Each row has a name. After each piece below comes the name of the row it's from, unless a question asks for something else. Each question is about the rows just above it. Places in a row count from 1.

[150 133 152 131  84 122] = z784
[148 133 146 133  95 114] = z886
[154 133 149 132  81 122] = z473
[ 68  55 118  34 120 217] = z91
[133 153 131  84 150 122] = z961
[151 135 149 135  90 116] = z333
[107 127 160 127 139 122] = z703
[148 134 150 134  90 121] = z994
[152 131  84 122 150 133] is which row reordered? | z784
Count the entries of [ 68  55 118  34]: | 4

[112 138 145 166 134 158 166 132  95 135 168 144  70 182 120 131 150 168
 138 196 158 119 103 138 144 118  92 126 126 121 125 133 139 130 119 124
 114 128 121 139 124 134 121 116] -> z320
[120 128 139 133 134 134 131 129 126 127 130 129 120 134 123 128 126 130
 128 143 132 123 121 130 138 132 122  90 126 174 179 173  84  83 106  68
 127 150 138  65 124  77  70 116] -> z718
[ 79 123 145 159 152 164 159 147  87 152 176 160  58 205 130 124 114 183
 145 209 167 102  91 138 138 147  61  63 126 185 179 173  84  83 119  68
 114 166 138  77 116  77  83 126] -> z727
[ 79 126 145 159 143 158 166 140  87 152 160 165  70 182 130 131 118 168
 135 196 167 115 103 138 138 137  71  99  86 164 179 173  84 119  79  54
  76 135 112 102 108 111  70  87] -> z774
[128 127 127  79 179 133 134 107 139 107  89 121 131 131  89  68 134 120
  90 134 138 134 132  99 137 122 127 150 143 125 132 132  99 126 132 126
 120 130  94 130 108 183  70 174] -> z500
[ 79 131 152 186 152 164 173 121  72 152 176 160  45 193 132 133 122 183
 138 222 175 102  97 133 144 142  51 117 180 153 147 123 121  83 146 138
 165 150 164  90 148  89 134 164] -> z103
[ 79 131 149 166 152 183 180 140  72 152 183 160  45 205 125 133 118 183
 142 222 184  98  85 144 184 157  61 108 180 164 157 133 112  83 159 124
 165 158 164  77 164  89 121 154] -> z860
[ 95 136 145 159 143 158 173 121  95 139 176 149  82 182 122 131 126 168
 131 209 167 115  97 141 138 128  82 135 113 111 104 114 149 142 119 138
 127 113 121 152 124 145 134 126] -> z670
[104 131 139 146 134 146 145 136 110 139 153 149  82 158 123 133 122 153
 135 169 123 119 109 135 131 137  92 108 167 164 157 133 103  83 159 124
 165 158 155  77 148  89 121 154] -> z222
[104 133 139 166 206 146 152 132 102 139 153 139 120 170 125 128 122 153
 156 169 167 115 109 135 144 137  92  90 140 174 179 153 103  71 146  82
 127 158 147  77 132  77  96 135] -> z783
[120 144 149 153 134 146 166 118 110 127 160 139  95 158 122 144 130 160
 131 182 149 123 115 133 138 132  92 126 126 132 136 133 121 130 119 124
 114 128 121 127 124 134 134 126] -> z523
[120 133 132 133 125 134 131 132 126 139 137 134 120 134 127 126 130 138
 128 143 132 127 127 130 131 132 122  99  99 174 179 183  94 124  79  68
  89 150 121  90 108  89  70 107] -> z254
[127 113 121 152 124 145 134 126  95 136 145 159 143 158 173 121  95 139
 176 149  82 182 122 131 126 168 131 209 167 115  97 141 138 128  82 135
 113 111 104 114 149 142 119 138] is which row reordered? | z670
[ 68  70  79  89  89  90  94  99  99 107 108 120 120 121 122 124 125 126
 126 127 127 127 128 130 130 131 131 132 132 132 132 133 133 134 134 134
 137 138 139 143 150 174 179 183] is which row reordered? | z254
Which row holds these entries in another order? [ 92  95 110 114 115 118 119 120 121 121 122 123 124 124 126 126 126 127
 127 128 130 130 131 132 132 133 133 134 134 134 136 138 139 144 144 146
 149 149 153 158 160 160 166 182] | z523
Count the entries of [ 79 131 152 186 152 164 173 121  72 152 176 160  45 193 132 133 122 183
 138 222 175 102  97 133 144 142  51 117 180 153 147 123]: | 32
[186] is at row and place | z103, 4

